One turn moves each row of this set onto another row. After a few examples, where does it send each row asked below?
zin: [  0  -8 -15 -18  -3 -14 -11 -19 -16  26  20  15 -39   0  20   2 -22  21
  -6  28  14  -7 -10 -12]
nagum: [-22 -34 -16 -21  11   7  12 -27 -33  45  15  12 -34 -12  12   8  23   5
  26  13  17   4 -23 -17]
tes: [-44 -14 -40 -27  -7 -16   9 -30   3  25  16  23 -31  -2  24  18  18  10
 -17  10  -3 -30   2  -1]
fof: [-14 -23 -15 -32  -1  11  26 -21 -28  33  21  12 -33  -6  11  12  27   0
  24  19   6  -2 -25 -23]
vetod: [-17 -17 -17 -29 -15  -1   4 -17  -9  40  13   8 -36 -39   0  15  27  24
   7  12  -4 -18  19  -6]
Mitus: [-26 -28 -17 -23 -21   6   7 -22  -4  47   6   9 -19 -37  11  15  37  14
   1  12  -2 -23   9  -4]
Rabi: [  0 -27 -30 -37  27 -10   3 -19  -7  26   3  -7   3 -14  19  17 -18 -19
 -10  17  11   6  14  -5]
sufav: [ -2  22  -4 -13 -11  13 -11 -27  -6  14  11  32 -29  -9  19  19   2 -11
  -4   9   8 -20  10  14]
dubu: [-34  -8 -30 -26   3 -22  -9 -24   1  18  17  27 -37   0  15   5   7  20
   0  30   2 -11  20   3]
vigi: [ -6  11 -13 -18   4  26  -6 -38  -9   6  10  32 -24  -7  22  27  -6 -18
   7  -4  -8 -15   3   9]
nur: [  3 -13 -46 -24  20 -13   2 -18 -30  20   5  -5  -8 -17   3   2  -8 -12
  -6   7   7  17   5 -21]
topad: [ 12  -8 -17 -47 -25  -5  -8 -16 -27  23  16  11 -21  -6  -4  17  19 -10
 -20  -7 -14  -9   2 -12]
puda: [-20 -33 -24 -38  16  26   8 -51 -27  34  34  14 -16  -5  -6  11  18  -7
 -12  -9  12   7   1 -14]
kelak: [ -2   0 -22 -18  -1  18 -21 -27 -30  23  12  29 -24  -2  30  22  -8 -29
   3  13  -1 -21  16  17]
Pel: [-15 -30   0 -30 -14   2   0 -19  -5  42   5   8 -23 -33   9   6  28  17
   5  26   0 -16  19   1]
Kibub: [  2 -30 -26 -29  20 -11  14 -25 -20  15   6  -7   8 -15  15   3  -6 -22
 -15   8  15   9  -4 -15]
Pak: [-16 -15 -15 -10  14  18 -20 -36 -19  22   9  29 -26 -12  29  28  -8 -21
   1 -13  11 -19   4  19]
mudu: [ -3 -20 -50 -21   8  -8  12 -12 -16  11   6   2   4 -15   5  12   1 -24
 -13   0   3   7 -12 -24]
Turud: [-15 -37 -34 -29   4  23 -17 -32 -35  37  30  21 -13   0 -12   2  17 -14
  -5  17  10  15  11  -9]
damar: [-41 -20 -16 -26   8 -12  -1 -35   1  31   9  19 -18   5  35  -1  24   5
 -13  29   7 -19  18   5]
gek: [ -2  -3 -57 -29  18  -8   4 -18  -9  25   3  -2  -9 -17   8  20 -17 -13
  -4   9  -3   8  13 -13]
mip: [-11 -25 -45 -25  14  -1   9 -17   7  23  -5   1   7 -15  15  25  -9 -24
 -15   3   1   3  -5 -12]
lod: [-20  12 -40 -12   4   1   6 -14 -11  31  27   2 -30  -1  31  22  17   5
 -12  -4  15 -24 -13 -28]
Movaz: [ -5 -35 -19 -17 -14 -13 -31 -33 -31  34  13  23   0 -21  -5   0   4  -2
   5   1   6  12   7   8]
demit: [ -8   5 -13  -5 -12   7 -22 -29 -22  34   8  30 -23 -10  29  16   3 -19
  -9  10  17 -25  13  23]
dil: [ -6 -27 -28 -45  -9  23   7 -31 -22  17  39  24 -19   1 -19  13   9 -10
  -9  12  -2   7  -2 -17]
Lale: [-27 -17 -18   3   1   1  -4 -28  -3  32  21  15   8  -4  40  -1  11  -2
   6  27  27  -8 -12  -7]
penum: [-13 -32 -24 -26  -5   6   7 -11 -38  43  17  14 -37  -4   9   8  22  -3
  23  25   9   0 -22 -18]
rez: [-13  -7  -8 -30   7   5   0 -42 -13  23  23   6   9 -21   9  14  38 -11
   4 -24   7   2  10  -9]
kidam: [-17   7  -9  -4   0   8 -13 -37  -8  22  14  31 -27 -20  23  26   2  -8
  -5 -13  21 -24   5  18]

topad -> zin
tes -> dil
And these:
Kibub -> kidam
Pak -> mip
nagum -> Mitus

